[[7360, 6263, 6418, 6402, 7671, 6475, 7689], [3964, 6355, 6736, 6491, 3709, 7558, 3526], [8854, 7808, 8532, 8355, 8831, 2010, 9148]] --> 6736
[[436, 526, 758, 749, 294], [1, 533, 229, 316, 995]] --> 229
[[216, 131, 9, 238, 237], [196, 80, 242, 15, 54]] --> 242
[[8, 124, 191, 18, 165, 120, 125], [177, 1, 163, 43, 98, 84, 15]] --> 163
[[23, 72, 75, 62, 22, 33, 22], [55, 50, 37, 30, 64, 68, 44], [23, 70, 77, 74, 22, 24, 25]] --> 37
[[105, 170, 125, 77, 87], [106, 168, 118, 65, 75], [93, 60, 138, 218, 134]] --> 118
[[85, 7, 21, 55, 91], [8, 61, 74, 83, 4], [39, 52, 22, 14, 63]] --> 74
[[-5, -43, 34, 47, 13, -40, -7], [40, 12, 34, 17, -29, -47, 30]] --> 34
[[-43, 27, 42, -19, 7], [-44, 12, 19, -38, 47]] --> 19
[[1, 5, 3, 2, 5, 4, 2], [3, 7, 3, 0, 6, 6, 2], [3, 3, 1, 1, 5, 3, 3]] --> 3
---
192,147,86,91,48,123,107 => 192, 107

-174,208,-827,-532
-112,-604,206,-800
-65,-226,19,635
=> -174, 635

4547,1127,7922,3798,7976,5351,6713
5911,5270,5765,9089,1988,5884,1450
4448,7938,1764,1854,5517,3809,7136
=> 4547, 7136

75,151,154,168,179,138,98
5,161,213,191,112,148,46
=> 75, 46

43,76,8,16 => 43, 16

7,5,2,5,4,7
6,5,7,4,6,7
=> 7, 7
---
((6166, 5719, 6848, 3506), (5845, 6021, 9419, 3802), (5508, 6161, 4707, 2230)) => 6161
(-561, -248, -275, 497, 828, -489) => -248
((159, 147, 112, 115, 158, 52, 177), (170, 111, 158, 86, 149, 207, 202)) => 111
((355, 281, 46, 824), (630, 223, 100, 418)) => 223
((29, 43, 73, 59, 59, 21), (71, 64, 38, 45, 49, 89)) => 64
(5, 9, 3, 4, 6, 1, 6) => 9
(198, 235, 53, 206) => 235
((81, 58, 36, 16), (53, 98, 67, 37), (70, 74, 72, 96)) => 74
---
array([ 14.03, -10.34,  -4.30,  15.61, -18.42,  -5.97, -13.62]) → 15.61, 15.61
array([ 1.92,  0.17, -1.60,  1.12,  0.87, -0.46,  1.48]) → 1.12, 1.92
array([-10.232,   2.889,   0.029,   5.779,  16.734,  -8.019,  -6.169]) → 5.779, 16.734
array([-0.098, -0.025, -0.121, -0.033, -0.010,  0.089,  0.162]) → -0.033, 0.162
array([-0.009,  0.128, -0.098,  0.132, -0.073]) → -0.098, 0.132
array([ 12.0, -14.1,  10.9,   8.4,  -8.9]) → 10.9, 12.0
---
[-141.3  113.4  -20.6  -92.2 -136.7  -17.3   96.2] ==> -136.7
[-1.289 -0.325  1.012 -0.763] ==> -0.325
[ -7.4  15.9  -4.6 -18.6 -10.5] ==> -4.6
[-6.585 -9.210 15.534 -3.573] ==> -9.210
[-0.110  0.103 -0.180 -0.102 -0.098] ==> -0.180
[ 14.008  -8.834 -12.170   6.102 -14.204 -17.706] ==> 6.102
[ 0.108  0.013 -0.032 -0.002  0.020 -0.153] ==> -0.002
[-171.5 -166.7  -66.5  178.6  -75.0 -155.4 -151.8] ==> -75.0
---
[ 0.64  4.66  1.78  6.75 -2.15] Answer: 1.78
[-4.99  7.54  0.08  0.52  4.26 -0.91  1.85] Answer: 4.26
[-6.87 -6.20 -0.90  7.82] Answer: -6.20
[0.33 4.11 7.31 5.16 4.84] Answer: 7.31
[ 5.84 -1.70  2.12  5.60] Answer: -1.70
[-0.04  6.98  7.18  6.80 -0.93  0.76] Answer: 6.80
[-1.40  0.87  7.65  5.15 -0.71] Answer: 7.65
[ 8.05  2.75 -1.94  4.79  0.02 -2.80] Answer: 4.79
[-0.69 -3.01 -7.27 -0.45  0.53 -1.37] Answer: -0.45
[-3.92 -8.13  2.46 -0.60 -0.01  4.41  8.19] Answer: -0.01
---
(-3.94, -2.06, -2.56, 5.55, 0.78, -2.80, -7.93)
-2.80
(2.83, -6.01, 6.90, -5.64, -0.16)
-5.64
(0.47, -0.61, -5.15, -5.68, 0.23, 7.40)
0.23
(-5.65, -0.93, -0.60, -5.48, -2.70, -1.66, 7.01)
-1.66
(3.30, 2.46, -6.63, -4.72, -5.53)
-4.72
(-1.14, 5.15, -0.93, -7.85, -4.28, -0.50)
-4.28
(7.61, 3.32, 1.19, 4.71, -4.42, -2.05, -4.57)
-2.05
(0.70, -6.04, 3.04, 3.50)
3.04
(1.77, 3.16, -0.04, -6.09)
-0.04
